One vector is turned by the same rotation once a step. Each row is the vector after some number of steps, and that number follows the row.
The counts run from 0 to 180.
44.1,28.4,6.1,-23.0,11.9,19.3,1.8,-2.7,-13.3,-15.2,27.9,56.7,5.4,-21.6,-2.0,-8.4,-11.1,-5.8,27.4,-0.9,14.2,28.0,-21.4,-25.9,7.3,-11.8,16.7,3.6,1.0,-4.0,22.0,-4.9,-13.8,-17.7,-11.1,-31.5,-9.9,-8.0,-18.8,-32.6,11.4,-35.2,-5.2,-37.1,-16.7,45.5,6.5,-43.0,5.4,-29.4,25.0,-29.6 | 85
32.2,28.3,10.1,-34.6,11.2,10.3,-9.0,6.0,9.5,-18.8,18.4,37.6,-6.4,-47.1,-15.3,-11.5,20.3,-25.7,27.6,17.1,-13.9,21.3,-8.3,-22.5,11.4,6.6,37.5,-9.7,10.6,-11.8,16.9,20.0,14.2,-24.3,-14.7,-13.8,4.7,-12.7,6.4,-18.4,7.6,-34.5,-21.0,-49.2,-3.9,43.3,6.9,-27.3,20.2,-33.5,-10.3,-24.4 | 72
17.4,43.4,14.7,-28.5,30.2,-18.6,-20.8,-49.0,5.3,-7.9,14.7,46.8,9.8,-47.9,-23.0,-20.1,-8.9,3.0,9.0,17.9,3.6,30.5,16.4,-24.1,-14.7,-31.3,16.6,0.9,37.8,-14.3,15.2,19.9,-5.0,-13.2,-4.8,5.7,-2.3,-0.6,-14.1,-31.0,50.4,-11.6,-18.5,1.8,23.4,34.5,-0.8,18.6,17.6,12.7,6.6,-15.5 | 35
43.2,22.4,28.4,-35.6,10.0,-1.0,-32.1,-10.3,28.6,-8.0,3.2,36.4,15.6,-21.7,-1.1,-40.3,10.9,-26.8,11.1,3.8,-9.9,30.4,12.1,-9.7,-0.9,-3.1,27.0,-32.1,16.6,-10.5,-18.0,22.4,5.8,-10.0,3.2,-24.2,-1.7,-18.7,28.1,-22.2,7.2,-18.4,-29.6,-33.3,1.7,49.9,2.9,-43.5,20.9,-11.2,6.2,-10.3 | 143
42.4,-11.2,19.7,-19.6,21.1,-10.7,15.2,-23.8,36.9,-12.7,11.2,38.9,14.2,2.7,11.9,-54.3,14.6,-27.5,27.8,4.1,-0.3,42.5,4.1,-25.0,-2.2,13.1,40.0,-10.5,-6.6,1.6,-30.9,7.9,-8.3,-17.7,15.4,-22.8,-25.7,11.4,16.8,-23.5,14.0,8.7,-19.5,-37.7,-4.1,44.3,3.9,-22.5,19.7,-10.4,-16.3,-10.7 | 134
31.8,26.9,15.5,-21.5,6.7,5.0,-6.3,-39.0,9.8,-6.7,19.9,40.4,20.3,10.0,-2.5,-37.8,-16.3,-3.2,28.6,-14.1,-1.3,41.2,5.6,-24.0,-15.9,-31.6,22.6,-6.5,30.1,1.5,-0.6,16.8,-3.4,-13.8,-10.3,-16.4,1.7,-8.4,-16.5,-22.9,49.5,-27.8,-17.7,-1.9,-25.1,45.1,-0.9,-32.9,25.2,12.7,35.0,-11.4 | 109
37.5,17.8,-9.6,-13.9,29.3,-13.1,36.7,-32.5,5.0,-8.1,24.2,29.5,-15.7,-29.7,4.1,-2.1,-4.5,-6.2,24.8,24.1,21.5,36.3,-10.5,-43.9,-15.4,-21.6,26.0,27.4,4.5,-21.8,-10.4,15.2,5.8,-19.9,-3.9,-11.6,-42.1,30.0,-13.0,-11.1,48.5,0.6,-3.6,-17.0,-4.3,25.0,2.4,-11.5,9.5,2.4,12.2,-35.0 | 21
28.3,31.6,-6.3,-34.2,20.3,-2.4,-8.3,-21.8,2.6,-24.0,7.0,48.2,-2.2,-58.7,-26.1,-2.0,25.1,-24.2,12.8,46.1,7.9,23.2,-4.7,-38.9,8.3,-4.5,26.2,-6.7,-4.2,-17.3,19.5,-0.4,13.4,-12.4,-7.6,-21.4,-12.4,-3.8,-5.0,-13.1,17.7,-14.7,-19.6,-39.0,14.5,35.7,1.3,-6.2,2.2,-35.1,-12.2,-30.4 | 82
46.2,24.5,9.1,-4.9,6.1,15.2,11.9,-24.6,10.6,-9.7,32.4,42.7,15.7,-21.2,18.9,-5.4,-27.1,1.2,33.2,-2.8,6.9,43.7,-9.7,-29.2,3.3,-2.3,28.7,10.3,-8.9,-12.5,-21.4,26.1,17.7,-6.0,-12.6,-33.8,-16.0,2.9,-4.7,-27.4,24.5,-26.3,-8.3,-27.9,-33.9,47.8,-1.0,-36.7,10.8,-21.5,5.9,-35.4 | 179
36.7,17.4,5.8,-20.5,15.8,8.5,1.9,-24.0,12.3,-16.0,17.0,33.7,11.2,-12.2,-3.7,-44.2,-14.6,-25.1,19.5,9.4,14.2,35.0,-25.1,-48.2,-6.5,2.8,40.8,-1.8,-17.2,-18.5,-8.8,-15.4,17.5,-15.2,-0.1,-40.6,-30.6,12.2,25.6,-12.4,8.5,5.9,-22.1,-25.1,-16.0,53.1,8.9,-19.9,-2.1,-25.1,7.1,-0.5 | 7
36.3,1.0,12.7,-17.7,21.0,-18.5,4.6,-22.9,21.3,-23.4,1.9,46.3,25.0,-6.1,-5.2,-26.4,28.9,-26.1,36.0,1.3,-12.4,31.4,5.6,-19.3,0.1,22.6,28.9,-13.0,-9.1,4.9,-2.8,26.5,-16.6,-12.1,-2.9,-20.0,1.2,-10.8,-7.0,-34.7,20.4,-25.4,-16.8,-44.8,-8.2,57.7,14.5,-21.8,22.8,-19.1,-11.7,-17.3 | 50
30.6,4.2,9.0,-18.1,19.3,-0.7,6.3,-62.0,29.0,-6.3,15.9,42.2,13.7,7.4,-0.4,-50.6,-6.1,-12.3,15.0,17.0,4.9,44.4,12.6,-38.3,-12.3,-24.5,34.3,-16.4,19.9,-1.2,-20.9,5.1,2.3,-6.9,-5.2,-19.5,-9.9,5.3,1.0,-7.8,45.2,4.7,-30.8,-8.1,-17.0,34.1,-13.2,-7.8,18.9,5.0,10.5,-8.2 | 111
21.9,10.9,1.6,-16.3,25.3,-5.1,33.5,-28.3,8.0,-7.6,34.6,40.5,-12.4,-17.0,-1.7,-20.5,-15.1,9.3,27.3,12.8,14.1,33.4,-13.2,-43.4,-13.7,-26.7,36.1,35.8,16.3,-8.9,0.6,13.5,-3.2,-33.6,-0.9,-11.1,-31.8,27.4,-19.1,-27.1,51.4,-3.1,-8.1,-18.1,-6.7,24.0,2.4,7.5,25.8,0.8,5.2,-16.6 | 32
42.0,15.5,22.3,-32.0,7.9,5.3,-11.9,-4.9,28.0,-10.5,13.7,30.5,11.3,-11.5,2.0,-46.1,11.7,-33.4,25.1,-2.2,-15.1,34.1,-1.7,-19.6,-0.6,4.4,38.2,-22.2,10.5,-10.5,-18.1,18.3,8.9,-19.8,2.8,-28.9,-4.5,-8.4,28.6,-15.5,6.1,-11.3,-30.0,-32.2,-11.1,52.4,7.5,-42.9,23.0,-10.9,2.2,-6.1 | 144
38.4,11.1,-8.7,-17.4,30.2,-6.5,29.1,-25.3,0.1,-16.3,14.7,34.7,-8.7,-31.7,-6.8,-17.6,1.7,-18.6,22.0,27.4,28.2,28.7,-23.0,-47.7,-3.9,-4.6,29.1,19.8,-16.1,-17.3,-8.3,-6.5,5.0,-19.8,3.5,-29.4,-48.6,25.1,-0.5,-12.1,26.2,5.1,-5.6,-31.4,0.7,33.2,11.5,-13.5,-6.5,-23.4,2.5,-24.6 | 9
43.2,35.1,8.2,-38.5,15.8,4.5,-20.1,-19.3,-11.2,-13.6,8.7,56.7,7.5,-20.3,-15.9,-25.3,13.0,-15.4,14.8,5.4,20.4,26.4,-6.5,-17.5,5.3,-29.6,7.6,-13.9,17.7,1.5,20.3,-12.4,-28.9,-9.8,-1.2,-29.0,-14.0,-19.7,-14.7,-23.2,21.9,-31.0,-15.2,-16.6,6.9,40.2,4.2,-45.3,4.4,-6.5,33.6,-26.3 | 3
40.7,16.5,-0.1,-18.2,26.0,1.5,23.1,-29.4,-4.7,-5.8,27.0,46.7,-3.0,-13.4,5.4,-19.8,-18.6,0.8,19.8,10.7,36.6,38.0,-21.7,-41.8,-6.0,-29.5,20.1,25.8,-2.7,-10.2,-9.8,-15.0,-17.4,-20.9,5.9,-27.3,-52.7,21.7,-10.8,-19.4,26.0,-0.4,-2.2,-20.6,-5.2,26.9,2.6,-25.1,-1.1,-11.6,17.2,-29.8 | 170
17.9,30.3,13.4,-22.7,23.6,-8.1,-24.5,-42.2,10.5,-22.6,3.3,42.6,29.7,-22.6,-24.3,-33.9,9.0,-18.4,22.6,2.1,-13.7,33.1,10.1,-30.1,-9.5,-4.3,22.1,-20.5,20.1,0.7,19.5,24.5,-1.4,-6.4,-14.3,-10.9,14.4,-10.1,-11.7,-35.5,41.8,-25.6,-27.6,-11.3,-1.3,58.3,8.7,2.4,23.3,1.3,8.7,-0.6 | 37
17.3,18.5,-2.5,-20.4,29.4,-13.8,24.8,-29.2,2.5,-18.8,19.7,42.4,-1.7,-41.9,-17.0,-1.1,12.1,-2.4,31.6,21.5,0.3,28.2,2.0,-32.1,-5.8,-10.5,26.1,24.8,18.5,-5.3,23.3,25.1,-10.6,-25.1,-11.0,5.9,-10.7,18.4,-37.2,-29.2,53.5,-25.1,-3.8,-30.2,10.6,32.7,5.4,15.5,26.4,-1.3,-8.7,-31.9 | 116
28.1,-9.0,16.7,-19.7,22.6,-3.7,0.7,-46.4,28.9,-16.6,10.3,50.0,26.2,17.7,-3.7,-61.5,2.2,-15.8,21.7,-0.1,1.5,39.6,12.4,-32.4,-11.4,-5.8,38.5,-15.0,5.4,2.4,-16.5,2.1,-17.8,-16.9,6.7,-20.0,-8.9,0.2,4.2,-24.2,31.4,-2.9,-23.0,-20.6,-6.3,42.8,0.5,-3.6,24.9,-1.1,0.9,0.2 | 122
43.3,45.3,-2.0,-19.9,13.9,0.1,-8.2,-19.8,-11.1,-11.9,20.7,44.0,8.9,-50.5,5.3,21.4,-2.8,-4.9,27.0,11.4,12.6,31.4,-12.1,-23.9,6.4,-8.4,10.9,6.3,1.8,-17.2,5.5,29.8,14.2,-2.0,-16.6,-23.8,-12.4,-3.7,-16.1,-30.2,23.7,-32.6,-5.0,-27.4,-6.9,48.1,4.8,-31.0,5.5,-23.8,12.8,-43.2 | 95
36.1,-0.7,9.0,-25.4,9.5,22.6,19.8,-1.7,13.4,-14.0,30.4,44.7,-13.8,-8.0,-0.8,-33.6,-5.6,-18.3,23.3,13.4,7.5,31.5,-25.5,-41.5,5.8,-7.3,47.2,4.7,-3.6,-9.0,-1.4,-18.2,3.4,-27.3,-2.8,-37.4,-23.4,6.1,6.0,-9.8,13.4,-13.2,-16.4,-43.6,-20.6,38.1,1.8,-35.3,14.9,-28.1,-2.0,-17.7 | 157
36.5,31.2,-2.4,-26.4,14.9,-3.2,-13.0,-42.5,4.6,-18.0,-3.3,32.1,15.9,-9.7,-15.8,-21.9,16.3,-21.3,24.9,6.6,-4.6,31.7,8.6,-30.2,-12.9,-21.9,19.5,-20.9,22.2,-3.9,10.6,22.5,8.8,-4.1,-20.7,-16.4,9.2,-14.1,-13.7,-15.4,50.9,-30.0,-27.6,-3.1,-17.4,51.5,5.2,-24.6,19.2,7.6,28.3,-10.0 | 26
42.7,29.6,9.5,-19.6,14.6,4.5,1.6,-35.3,-0.9,-8.0,15.1,39.7,15.2,6.9,13.0,-33.2,-12.1,-8.3,26.4,-5.5,21.7,39.7,-7.5,-26.2,-10.8,-32.4,4.5,-6.4,12.7,-2.8,-7.8,1.7,-7.5,-6.7,-7.7,-28.1,-23.9,-1.3,-7.9,-19.7,39.9,-17.7,-11.8,-2.4,-20.0,41.8,-1.3,-49.9,6.4,7.5,45.9,-22.3 | 98
28.1,25.1,-6.8,-37.3,32.2,-11.8,-6.8,-23.4,4.9,-16.3,-1.7,30.5,-9.4,-36.1,-39.7,-38.1,22.0,-30.4,11.4,35.7,10.4,19.2,-13.2,-51.6,-12.0,-16.6,32.6,-7.1,3.0,-16.4,21.5,-19.3,5.8,-23.8,2.1,-21.6,-30.0,4.4,10.6,-6.1,22.6,4.6,-28.7,-14.7,15.7,39.7,12.8,-3.3,2.3,-10.2,3.6,-0.8 | 80
37.1,37.7,5.1,-54.4,21.6,-7.3,-20.7,-11.2,5.5,-12.8,1.0,39.9,-7.5,-36.7,-24.3,-25.0,31.4,-26.8,9.3,21.0,2.6,19.7,1.4,-24.5,-3.2,-31.9,14.3,-17.9,37.1,-9.4,21.4,-2.6,-11.3,-24.6,-3.8,-4.5,-8.8,-15.1,-2.7,-11.6,29.5,-24.2,-26.9,-17.7,18.8,36.8,6.3,-31.2,13.9,4.6,24.7,-14.5 | 152
32.2,41.2,-11.0,-26.3,29.0,-18.0,-15.7,-41.4,-5.7,-19.8,-13.7,27.3,18.8,-31.3,-25.2,-14.7,25.4,-34.6,24.9,18.8,2.2,26.2,-4.1,-49.3,-14.4,-8.8,16.4,-19.3,-1.4,-16.5,18.0,15.8,12.9,-4.7,-16.3,-26.1,-14.5,-7.2,-6.4,-18.6,36.0,-15.4,-22.9,-4.9,-3.0,55.6,19.3,-12.4,-1.1,-5.6,20.5,-7.6 | 175
19.9,24.1,-1.6,-21.9,27.4,-10.6,25.9,-36.5,9.2,-5.4,24.9,43.5,-9.8,-22.3,-5.2,-19.7,-8.5,6.6,22.5,23.9,23.3,30.4,-1.4,-40.5,-17.7,-32.0,22.2,23.4,23.8,-6.5,5.3,12.0,-11.7,-29.6,0.5,4.0,-31.2,23.1,-26.1,-24.1,53.8,-4.1,-5.9,-8.6,15.9,20.8,2.2,10.9,21.1,13.0,5.4,-24.1 | 33
34.1,46.5,3.9,-26.4,29.2,-14.9,-9.7,-38.1,-5.9,1.8,15.1,39.0,3.0,-40.2,-8.9,-22.9,-23.2,-1.0,3.1,18.1,41.1,29.9,-11.5,-33.4,-13.3,-39.0,8.4,15.4,10.3,-25.3,-3.9,0.3,1.8,-7.7,6.6,-17.5,-42.7,13.6,1.7,-23.5,31.7,5.6,-15.4,5.9,20.9,31.7,-1.8,-6.3,-11.2,-0.9,20.7,-18.3 | 172
